Here are some rows, each followed by its group. Groups can overlap.
[-0.1 -0.4 -0.1  0.9 -1.3 -0.1 -0.2  0.3  1.1 -0.2 -0.6  0.0  0.0  0.6 -0.3  0.6 -1.1 -0.6  0.7
 -0.4  0.1  0.7  0.4  1.5] BZ
[-1.3  1.4 -1.2  1.3 -0.8  0.4  1.8  1.7  0.6 -0.4  0.7  0.2 -1.6  1.8 -1.5  1.6 -1.4  1.1  1.2
  0.6 -0.2 -0.4  1.9  0.9] QL
[-0.5 -0.9  0.2  0.1 -0.3 -0.4 -0.5 -0.1  0.0 -0.2 -1.1 -0.5  0.6  0.1  0.1 -0.2  0.4 -0.4 -1.3
  0.3  0.4  0.9 -0.3  0.0] TQ
[ 1.3 -0.4  0.7 -2.1  2.7 -0.8 -1.0 -1.5 -2.1  1.8  1.1 -1.1  1.2 -1.4  2.4 -1.6  2.2  0.7 -1.5
  1.4 -0.6 -1.8 -1.7 -2.4] CT
[ 0.3 -0.7  0.4 -0.4  0.2 -0.7  0.2  0.1 -0.2  0.2  1.1 -0.3  0.2 -0.4  0.7 -0.6  0.8  0.2 -0.1
 -0.4 -0.5 -0.5 -0.6 -0.6] ZF
[-0.3  0.0 -0.3  0.5 -0.3  0.2  0.9  0.5  0.1  0.2  0.2 -0.4 -0.2  0.3 -0.3  0.5 -0.1  0.9  0.2
  0.0  0.2 -0.4  0.6  0.1] SG
[ 0.2 -0.5  0.4 -0.6  0.7 -0.2  0.3 -0.3 -1.1  0.4  0.4 -0.1 -0.1 -0.2  0.4 -0.4  0.3 -0.2 -0.1
 -0.4  0.1 -0.4 -0.3 -0.5] CT
[ 0.1 -0.5  0.2 -0.2 -0.2 -0.3  0.1 -0.2  0.0  0.1  0.2 -0.4  0.2 -0.5  0.2  0.1  0.1 -0.6 -0.3
 -0.3 -0.4 -0.2  0.0  0.1] FG
[-1.4  2.0 -1.8  1.9 -1.5  1.5  2.2  2.0  1.3 -0.7  0.5  0.8 -1.7  2.0 -1.9  2.2 -2.4  1.0  1.5
 -0.1 -0.1  0.0  2.2  1.4] SG
[-0.8  1.0 -0.7  0.2 -0.2  0.3  0.0  0.4 -0.2  0.4  0.7 -0.3 -0.5  0.3 -0.4  0.6 -0.2  0.4 -0.1
  0.3 -0.2  0.1  0.3  0.2] QL
[-0.3  0.3 -0.4  0.3 -0.5  0.2 -0.1  0.4 -0.5  0.3  0.2 -0.3 -0.4  0.5 -0.1  0.1 -0.1 -0.1  0.3
 -0.3  0.3 -0.5  0.3  0.0] QH
[ 0.4  0.3  0.2  0.3  0.3  0.4  0.3  0.3  0.4 -0.2 -0.1  0.3 -0.2  0.1 -0.5 -0.2 -0.6  0.2  0.4
 -0.4  0.0 -0.1  0.2  0.0] SG
[ 0.5 -2.8  2.0 -0.5 -1.5 -1.1 -2.5 -1.8  1.4 -0.7 -1.4  0.6  2.8 -1.0  0.1 -1.6  1.3 -1.8 -1.0
 -2.0 -0.3  2.0 -1.6  0.7] TQ
[-0.5  0.2 -0.7  0.1 -0.5  0.2  0.3  0.7 -0.1 -0.1  0.0 -0.1 -0.5  0.3 -0.1  0.2 -0.2  0.0  0.1
  0.2 -0.1  0.0  0.5  0.1] QL
[ 1.1 -1.6  0.8 -0.8  0.2 -0.5 -1.4 -1.6 -0.5  0.3 -0.5  0.0  1.3 -1.1  0.5 -1.4  1.4 -0.7 -0.2
 -0.4  0.4  0.8 -1.2 -0.3] FG
[ 0.3 -0.5  0.5 -1.1  1.3 -0.8 -1.4 -0.8 -1.6  0.4  0.3 -1.5  1.3 -0.9  1.4 -1.1  1.2  0.0 -2.1
  0.3  0.4 -0.4 -1.0 -1.6] ZF
[-0.6  0.4 -0.2  0.5 -0.2  0.1  0.2  0.3  0.5 -0.8 -0.5  0.0 -0.6  0.2 -0.3  0.5 -0.9  0.4  0.6
  0.4  0.2 -0.1  0.6  0.4] CL
[-0.1  0.3 -0.3  0.8 -0.8  0.9  0.2  0.6  1.4 -0.8 -0.4  0.5 -0.5  0.4 -1.0  0.7 -0.7 -0.4  0.4
 -0.4 -0.3  0.3  1.0  1.3] QH
[ 0.1 -0.9 -0.3 -0.1 -0.3 -0.7 -0.5 -0.4 -0.3 -0.5 -0.8 -0.2  0.5 -0.3  0.4 -0.4  0.3 -0.5 -0.1
 -0.1 -0.5  0.1 -0.5 -0.3] TQ
[-0.1 -0.1 -0.4  0.6 -0.6  0.2  0.7  0.5  0.2 -0.6 -0.2  0.5 -0.6  0.3 -0.5  0.5 -0.1 -0.3  0.0
 -0.4 -0.3  0.3  0.3  0.3] QH
[-0.4  1.1 -0.8  0.5 -0.5  1.0  0.9  0.7  1.1 -0.4  0.3  1.0 -1.2  0.5 -0.9  0.8 -0.6  0.3  0.7
 -0.5 -0.2 -0.5  0.7  0.8] SG
[ 0.6 -0.4  0.4 -1.4  1.3 -0.9 -1.1 -0.8 -1.1  0.9  0.1 -1.1  1.1 -0.9  1.3 -1.0  1.8 -0.1 -1.0
  0.3  0.1 -0.3 -1.2 -1.5] ZF
[-0.2  0.1 -0.3  0.5 -0.1  0.2  0.9  0.5  0.6 -0.1  0.1  0.4 -0.5  0.3 -0.5  0.4 -0.9  0.6  1.1
  0.7 -0.1  0.3  0.6  0.5] CL
[ 0.2  0.2  0.0  0.0 -0.4 -0.5  0.3  0.2  0.1  0.2 -0.1  0.6  0.2  0.3 -0.2 -0.3 -0.2  0.0  0.4
 -0.3 -0.1 -0.1 -0.2 -0.1] FG
[-0.2  0.3 -0.7  0.2  0.0  0.1  0.1  0.3  0.2  0.0  0.1  0.6 -0.3  0.2 -0.3  0.1 -0.2  0.3  0.0
  0.2  0.4  0.0  0.5  0.5] CL
[-0.5 -1.0  0.2  0.0 -1.0 -0.4 -0.9 -0.8  0.5 -0.8 -1.0  0.1  1.2  0.4 -0.4 -0.4  0.3 -1.4 -0.9
 -1.4  0.0  0.9 -0.4  0.2] TQ
[ 0.1 -0.2  0.6 -0.2  0.2 -1.1 -0.2  0.1 -0.1  0.3  0.3  0.1  0.0 -0.6  0.3 -0.4  0.1  0.4 -0.1
 -0.3 -0.1  0.4  0.2 -0.2] FG
[ 0.3 -0.2  1.0 -1.3  1.5 -0.4 -1.1 -1.1 -1.8  0.7  0.9 -1.1  0.9 -1.0  1.3 -1.1  1.1 -0.3 -1.3
  0.2  0.3 -0.5 -0.7 -1.3] ZF
[-0.3  0.6  0.5  0.1  0.0 -0.7 -0.3  0.0  0.0 -0.4 -0.8  0.4  0.3  0.2  0.1  0.0  0.1  0.0  0.5
 -0.6 -0.1 -0.1 -0.2  0.2] TQ
[-1.4  1.3 -0.9  1.4 -0.4  0.9  1.8  1.2  1.1  0.0  0.3  0.2 -1.6  1.2 -1.0  1.8 -1.4  0.8  1.0
  0.1 -0.3  0.1  1.0  0.9] CL
[-0.3 -0.1  0.1  0.1  0.0 -0.1 -0.1  0.0  0.3 -0.5  0.0  0.1  0.0  0.1  0.0  0.2 -0.3  0.3  0.2
  0.5 -0.2  0.5  0.3  0.4] BZ
[ 0.1  0.5 -0.1  0.3 -0.3  0.3  1.1 -0.1 -0.2  0.0 -0.2  0.3  0.1  0.4 -0.4  0.6 -0.1 -0.2 -0.2
  0.0 -0.1  0.2  0.2  0.2] QH
[-0.3  0.7  0.4  0.3 -0.5  0.4  0.9  0.2  0.5 -0.2 -0.7 -0.3 -0.3  0.7 -0.2  0.6 -0.2  0.3  0.4
 -0.3 -0.5 -0.2  0.3  0.4] QH
[-0.1  1.0 -0.9  0.8 -0.7  1.2  0.5  1.0  0.8  0.2  0.0  0.2 -0.8  0.5 -1.1  0.9 -1.0  0.8  1.0
 -0.5 -0.4  0.8  1.0  1.2] CL
[-0.4  0.2  0.4  0.5 -0.6  0.1  0.5 -0.1  0.7 -0.3  0.1  0.9 -0.3  0.3 -0.6  0.5 -0.6 -0.3  0.4
 -0.4 -0.3  0.8  0.1  0.8] BZ
[-0.1  0.2  0.1 -0.4  0.5  0.3  0.1  0.1 -0.4  0.1  0.4  0.2  0.2 -0.3  0.5  0.0  0.5 -0.1 -0.5
  0.0 -0.4 -0.5  0.1 -0.4] CT
[-0.2  0.7 -0.3  0.4 -0.2  0.9  0.1  0.5 -0.4  0.0  0.8  0.2 -0.4  0.2 -0.4  0.6 -0.5  0.3  0.6
  0.3 -0.1  0.2  0.4  0.7] CL
[ 0.3  0.3 -0.4  0.3  0.2  0.1  0.2  0.0 -0.6  0.0  0.3  0.7 -0.3  0.1  0.2  0.4 -0.3  0.2  0.3
  0.3 -0.3  0.5  0.2 -0.1] CL
[-0.2 -0.5  0.1 -0.3 -0.3  0.2 -0.9 -0.5 -0.1  0.2 -0.3  0.0  0.2 -0.2  0.4 -0.5  0.2 -0.3  0.0
 -0.7  0.2  0.1 -0.1 -0.2] TQ
[ 1.6 -1.8  2.3 -2.9  2.6 -1.7 -3.1 -3.1 -2.5  1.3  0.7 -0.5  2.7 -3.2  2.3 -3.1  2.7 -1.1 -3.7
  0.1  0.3 -0.9 -3.0 -2.7] ZF
[ 0.1  0.2  0.1 -0.3  0.5  0.2 -0.3  0.0 -0.7  0.6  0.0 -0.2  0.5 -0.3  0.3 -0.1 -0.1 -0.3 -0.6
  0.2 -0.1 -0.5 -0.4 -0.1] CT
[-1.2  0.1 -0.9  1.2 -1.4  1.0  0.3  0.6  1.4 -0.8 -0.4  0.0 -0.5  1.1 -1.1  1.0 -1.0  0.3  0.6
 -0.3 -0.3  1.1  1.0  1.2] QH
[-0.2  0.5 -0.3  0.1 -0.1  0.2  0.3 -0.2 -0.1 -0.5 -0.4  0.0  0.1  0.0  0.0  0.1 -0.1  0.4  0.1
 -0.4  0.4  0.1  0.0 -0.3] BZ
[ 0.4  0.2  0.5 -0.7  0.8 -0.3 -0.5 -0.6 -0.9  0.7  1.2  0.3  0.1 -0.6  0.8 -0.5  0.6  0.6 -0.3
  0.5 -0.3 -1.0 -0.5 -0.6] CT
[-0.2  0.5 -0.9  0.8 -0.6  0.3  0.6  0.9  0.8 -0.4  0.1  0.5 -0.8  0.5 -0.8  1.0 -0.8  0.9  0.7
 -0.1 -0.2  0.4  0.5  0.9] SG
[-0.4 -0.2 -0.3  0.7 -0.9  0.7  0.7  1.3  1.2 -1.0 -0.9  0.8 -0.7  1.0 -1.4  1.3 -1.3 -0.2  0.6
 -0.3  0.2  1.1  0.8  1.5] QH
[ 0.1  0.4  0.0  0.5  0.2  0.1  0.2  0.1  0.3 -0.2  0.3  0.2 -0.8  0.3  0.1  0.5 -0.7  0.1  0.6
  0.2  0.4 -0.4  0.2  0.2] QL
[ 0.2 -0.2  0.0  0.1 -0.2  0.3 -0.5 -0.2  0.2  0.2 -0.5  0.1  0.0 -0.2  0.0  0.0  0.1 -0.4  0.2
  0.1  0.7  0.3 -0.2  0.1] TQ
[ 0.3  0.3 -0.1  0.7 -0.6  0.1  0.0  0.2  0.7  0.3  0.2  0.5  0.1  0.1 -0.6  0.9 -0.5 -0.5  0.2
 -0.1  0.4  0.2  0.2  1.2] BZ
[-0.5 -0.9  0.2  0.2 -0.1 -0.7 -0.5  0.0 -0.2 -0.3  0.0 -0.2  0.5  0.1 -0.2 -0.4  0.4 -0.7 -0.6
 -0.6  0.3  0.4 -0.4  0.4] TQ
[ 0.3  0.0  0.4 -0.2  0.4 -0.3 -0.4 -0.5 -0.2  0.3  0.1  0.6  0.5 -0.4  0.1 -0.2  0.7  0.2  0.0
 -0.3  0.0  0.0 -0.1  0.1] FG
[ 0.5 -3.0  2.0 -0.2 -1.5 -0.9 -2.0 -1.8  1.3 -1.1 -1.9  0.3  2.5 -1.3  0.3 -1.5  1.1 -2.0 -1.2
 -2.2 -0.1  2.2 -1.8  0.7] TQ
[-0.2 -0.1 -0.4  0.1 -0.2 -0.3  0.5  0.1  0.6 -0.1 -0.2 -0.1 -0.5  0.2  0.0  0.1 -0.7  0.2  0.2
 -0.2  0.0  0.3  0.1  0.1] QH
[ 2.5 -2.0  1.9 -2.7  2.7 -1.3 -3.3 -2.8 -1.6  1.3  0.3 -0.8  2.7 -3.3  2.5 -2.8  2.8 -0.7 -2.8
  0.8 -0.2 -0.9 -2.8 -2.3] ZF
[ 0.2  0.7  0.5  0.1 -0.4 -0.1 -0.4  0.3  0.5  0.0 -0.2  0.6  0.0 -0.1 -0.2  0.1  0.4  0.3  0.7
  0.1 -0.3  0.1 -0.1 -0.1] CL
[-0.4  0.2 -0.2  0.5 -0.6  0.6  0.5  0.2  0.3 -0.1  0.3  0.6 -0.5  0.0 -0.6  0.6 -0.1  0.3  0.8
  0.3  0.3 -0.4  0.3  0.3] CL
[ 0.1 -0.4 -0.2 -0.5  0.0 -0.2 -0.5 -0.7  0.1  0.5  0.2 -0.2  0.4 -0.1  0.1 -0.2  0.7 -0.8 -0.4
  0.4 -0.1 -0.7 -0.4 -0.3] FG
[ 0.2 -0.1 -0.3 -0.3  0.1  0.1  0.3 -0.3  0.1 -0.2  0.1 -0.3  0.1  0.1 -0.3  0.3 -0.4 -0.2  0.3
  0.0 -0.3  0.3  0.5 -0.2] QL
[-0.2 -1.0  0.5 -0.4 -0.2  0.1 -0.2 -0.5  0.3  0.0  0.0  0.1  0.3  0.0  0.1 -0.2  0.1 -0.2 -0.3
 -0.8 -0.1  0.0 -0.3  0.0] TQ
[-1.2  1.6 -1.4  1.4 -0.5  1.3  2.2  2.1  0.9 -0.9  0.9 -0.2 -1.7  2.1 -1.4  1.3 -1.3  0.6  1.1
  0.4  0.0 -0.4  1.7  0.8] QL
[ 0.6 -0.6  0.9 -1.1  1.2 -0.4 -0.2 -0.9 -1.4  0.5  0.6 -0.7  0.7 -0.8  1.1 -0.8  1.1 -0.1 -1.3
  0.3 -0.1 -0.4 -0.9 -1.2] ZF
[ 1.0  0.0  0.6 -1.5  1.8 -0.8 -0.7 -0.6 -1.9  1.0  1.5 -1.2  0.4 -0.9  1.3 -1.1  1.1  0.3 -1.2
  1.0 -0.2 -1.4 -0.9 -1.9] CT
[-0.1 -0.5  0.5  0.0  0.1 -0.2 -0.4 -0.4  0.2 -0.2 -0.1 -0.3  0.7 -0.4  0.1 -0.3  0.2 -0.4 -0.6
  0.0 -0.3  0.2 -0.1 -0.1] TQ
[-0.2 -0.9 -0.1  0.4 -0.9  0.1 -0.2  0.2  0.7 -0.2  0.2 -0.1 -0.1  0.0 -0.1  0.5 -0.3  0.1  0.3
 -0.5 -0.6  0.2  0.5  0.5] BZ
[-1.0 -0.1 -0.7  2.0 -2.1  0.6  1.6  1.5  1.7 -1.6 -1.3  0.8 -0.7  1.8 -1.7  1.2 -0.8 -0.4  1.2
 -0.9  0.0  1.4  1.3  1.5] QH
[ 0.0  0.9 -0.3  0.8 -0.6  0.4  0.6  0.8  0.8 -0.5  0.2  0.0 -0.6  0.7 -1.0  1.1 -0.8  0.8  1.1
  0.2 -0.4 -0.1  0.7  0.8] QL
[-0.1 -0.1  0.1 -0.2 -0.4 -0.4 -0.5 -0.3 -0.5  0.0 -0.3  0.0  0.0  0.1  0.0 -0.4  0.6 -0.4 -0.2
 -0.3  0.0 -0.2 -0.3  0.1] FG
[ 2.1 -2.2  2.7 -3.0  2.7 -1.7 -3.2 -2.9 -2.7  1.0  0.3 -1.2  2.8 -2.9  3.3 -3.1  3.2 -1.1 -3.0
  0.4 -0.6 -0.9 -3.0 -2.7] ZF
[-0.4  0.2  0.2  0.2 -0.5 -0.1  0.5  0.8  0.7  0.2  0.1 -0.2 -0.3  0.5 -0.4 -0.2 -0.9  0.0  0.4
  0.1 -0.1  0.0  0.0  0.1] QH
[-0.5  0.8 -0.5  1.0 -0.9  1.0  0.8  0.6  0.7 -0.6  0.0  0.5 -0.8  0.7 -0.8  0.7 -1.5  0.4  1.1
  0.2  0.1  0.6  1.2  0.8] CL
[ 0.0  0.2  0.0  0.4 -0.5  0.2  0.8  0.8  0.5 -0.2  0.0  0.1 -0.5  0.4 -0.3  0.3 -0.6  0.3  0.9
 -0.4 -0.1  0.2  0.1 -0.1] SG
[-1.5  2.0 -1.4  1.7 -1.4  0.9  2.3  1.8  0.5 -0.3  0.3  0.2 -1.6  1.6 -1.2  2.0 -1.1  1.2  1.7
  0.6  0.1 -0.7  2.0  0.7] QL
[-0.3  0.1 -0.3  0.2  0.4  0.0  0.7  0.4  0.6 -0.2  0.4  0.0 -0.7  0.3 -0.4  0.4 -0.7 -0.2  0.2
  0.3  0.8 -0.2  0.5 -0.2] QL
[ 0.3 -0.8  0.2 -1.2  0.7 -0.7 -0.6 -1.0 -1.9  1.2  0.2 -0.7  0.8 -1.0  1.2 -1.2  0.8  0.2 -0.5
  0.1  0.1 -0.6 -0.7 -1.7] ZF
[ 1.3  0.0  1.0 -2.2  2.4 -0.7 -1.0 -1.0 -2.9  1.4  1.5 -0.5  0.6 -1.7  2.2 -1.5  1.4  1.1 -1.1
  1.2 -0.4 -1.5 -1.5 -2.5] CT
[ 0.1 -0.2  0.3 -0.1  0.3  0.1 -0.3 -0.3 -0.1  0.4  0.3  0.2  0.0 -0.1  0.0  0.1  0.9 -0.3 -0.4
  0.3 -0.2  0.0 -0.3  0.4] FG
[ 0.3  0.2 -0.2 -0.3  0.2 -0.3 -0.1 -0.1  0.3  0.7 -0.2 -0.1  0.4  0.0 -0.2 -0.7 -0.3 -0.4  0.1
  0.2  0.1  0.1  0.1  0.3] FG
[ 0.5  0.6 -0.1 -0.6  1.2  0.1 -0.4 -0.9 -1.2  0.3  0.5 -0.2  0.4 -0.7  0.8 -0.2  0.3  0.1 -0.5
  1.1  0.0 -0.9 -0.6 -0.5] CT
[-0.1  0.3 -0.5  0.2 -0.3  0.2  0.2  0.0  0.0 -0.2 -0.5  0.4 -0.3 -0.1  0.0  0.2 -0.4  0.0  0.0
 -0.3  0.2  0.0 -0.1  0.4] QH
[ 1.9 -1.7  2.2 -2.7  2.5 -2.2 -3.1 -3.1 -2.5  1.4 -0.2 -0.5  2.5 -3.3  2.6 -2.9  2.5 -0.8 -3.1
  0.1 -0.4 -0.7 -2.8 -2.2] ZF
[-0.2  0.7 -0.3  0.4 -0.4  0.8  0.8  0.4  0.2  0.0 -0.2  0.3 -0.3  0.4 -0.5  0.6 -1.1  0.2  0.6
  0.5 -0.2  0.1  0.6  0.0] QL
[-0.2  1.2 -1.7  1.4 -0.8  1.1  1.7  1.5  0.7 -0.2  0.4  0.2 -1.1  1.3 -1.1  1.3 -1.7  0.7  1.4
  0.7 -0.1  0.2  1.8  0.9] CL
[ 0.0 -3.1  2.1 -0.4 -1.0 -1.1 -2.5 -1.9  0.5 -1.0 -2.0  0.3  2.6 -1.0  0.3 -1.6  1.1 -1.8 -0.9
 -1.8  0.0  2.1 -1.2  1.0] TQ
Which 3 other groups have their centres nearest to the centre of group TQ, nearest first?
FG BZ QH
Which 3 other groups have their centres nearest to the centre of group CT, nearest first?
FG ZF TQ
Which 5 groups are nearest to each row below, nearest first, going by the distance to the centre of the group?
[-0.2  0.5 -0.8  0.0  0.0 -0.3  0.8  0.4  0.1 -0.2 -0.4  0.3 -0.2  0.5 -0.3  0.0 -0.3  0.3  0.5
  0.5  0.3 -0.3  0.5  0.6] ~ CL QH QL BZ SG
[-0.2  0.4 -0.3  0.6 -0.8  0.1  0.1  0.2  0.0  0.0 -0.1  0.3 -0.2  0.7 -0.9  0.8 -0.2 -0.2  0.2
  0.3  0.3  0.1  0.1  0.6] ~ BZ QH CL QL SG
[ 0.4 -0.2 -0.1 -0.6  0.6 -0.3 -0.3 -0.2 -0.3  0.2 -0.2 -0.2  0.1 -0.5  0.6 -0.4 -0.1  0.2  0.0
  0.6  0.2 -0.3 -0.3 -0.4] ~ FG CT BZ TQ CL
Which 4 groups are nearest to each row below, nearest first, going by the average distance to the group's rows?
[-0.2  0.1  0.4  0.4 -0.1  0.2 -0.3  0.5  0.0  0.2  0.0  0.2 -0.3  0.3 -0.3  0.3 -0.2  0.2  0.7
 -0.3  0.2  0.3  0.3  0.6] ~ BZ CL QH FG
[-0.7  0.6 -1.2  0.9 -1.2  0.7  0.9  0.9  1.4 -0.6 -0.5  0.8 -1.1  0.8 -1.2  1.2 -1.3  0.5  1.8
 -0.5  0.1  0.5  0.9  1.6] ~ CL SG QH QL
Which 3 other groups have their centres nearest to the centre of group QH, nearest first?
BZ CL SG
Which 4 groups are nearest to each row below, nearest first, going by the distance to the centre of the group?
[ 0.1  0.4 -0.6  0.8 -0.2  0.4  0.1  0.4  0.3 -0.6  0.1  0.5 -1.0  0.9 -0.6  0.6 -0.9  0.0  0.9
  0.1 -0.1  0.3  1.1  0.2] ~ CL QL SG QH
[-0.4 -0.2  0.2  0.6 -0.6 -0.1  0.0  1.0  1.1 -0.4 -0.1 -0.1 -0.8  0.6 -1.0  0.6 -0.9 -0.4  0.8
 -0.5 -0.2  0.6  0.9  1.3] ~ QH BZ CL SG
[ 0.5  0.3 -0.1 -1.0  0.7 -0.4 -0.6 -0.5 -0.7  0.8  0.8 -0.1  0.2 -0.4  0.8 -0.5  0.5  0.1 -0.7
  0.3 -0.5 -1.0 -0.7 -1.2] ~ CT FG TQ BZ
[-0.8  2.1 -1.5  1.7 -1.4  1.3  1.9  2.1  1.5 -1.0 -0.3 -0.3 -2.4  2.1 -1.7  1.4 -2.0  1.3  1.5
 -0.1  0.3  0.4  2.2  1.0] ~ SG QL CL QH
[ 0.2  0.1  0.6 -0.6  1.4 -0.1 -0.5 -0.2 -0.6  0.9  0.2 -0.3  0.3 -0.7  0.6 -0.3  0.3 -0.1 -0.5
  0.5  0.2 -0.6 -0.6 -0.7] ~ CT FG TQ BZ
Which 5 groups are nearest to each row below, nearest first, going by the distance to the group's nearest row?
[ 0.3  0.3  0.2 -0.7  0.2 -0.1 -0.3  0.0 -1.1  0.2  0.5 -0.2  0.0 -0.2  0.4 -0.3  0.3  0.4 -0.4
 -0.1 -0.5 -0.2  0.1 -0.2] ~ CT FG ZF CL TQ
[-0.1  0.5 -0.5  0.1 -0.4  0.0  0.3  0.4  0.1  0.1  0.2  0.2 -0.6  0.5 -0.2  0.1 -0.2 -0.1  0.0
  0.3  0.3 -0.5  0.4  0.2] ~ QL CL QH SG FG
[ 0.0  0.6 -0.2 -0.2  0.0  0.1  0.0  0.3  0.3 -0.5 -0.1 -0.3 -0.6  0.2  0.2  0.3 -0.6 -0.1  0.7
  0.3  0.3 -0.1  0.2  0.0] ~ QL CL QH BZ SG
[-0.2  0.2 -0.1  0.2  0.1  0.2  0.1  0.6  0.0 -0.2 -0.4  0.4 -0.2  0.2 -0.2  0.0 -0.4  0.0  0.1
  0.1  0.9  0.6  0.1  0.2] ~ CL QH BZ TQ SG
[-0.3  0.3 -0.5  1.3 -1.3  0.1  0.6  0.9  1.1 -0.9 -0.4  0.2 -0.8  1.1 -1.1  0.9 -1.2 -0.3  0.9
 -0.9  0.4  1.6  1.1  1.5] ~ QH CL BZ SG QL
[-0.3 -1.5  0.4  0.4 -0.8 -0.8 -0.4  0.1  0.8 -0.2 -1.3 -0.7  0.8  0.2  0.1 -0.8  0.5 -1.2 -0.9
 -1.1  0.4  0.9 -0.3  0.1] ~ TQ FG BZ QH QL
[ 0.3  0.1  0.2 -1.6  1.5 -1.0 -0.5 -0.8 -1.0  0.4  0.4 -0.4  1.1 -0.9  1.7 -1.1  1.5 -0.2 -1.9
  0.4  0.1 -0.4 -1.1 -1.9] ~ ZF CT FG TQ BZ
Which 3 other groups have their centres nearest to the centre of group BZ, nearest first?
QH CL SG
Group QH spreads out most along one direction. Which 3 other groups' directions of most spread are closest to that one, closest first?
CT ZF SG
Which 3 other groups have their centres nearest to the centre of group SG, nearest first?
CL QL QH
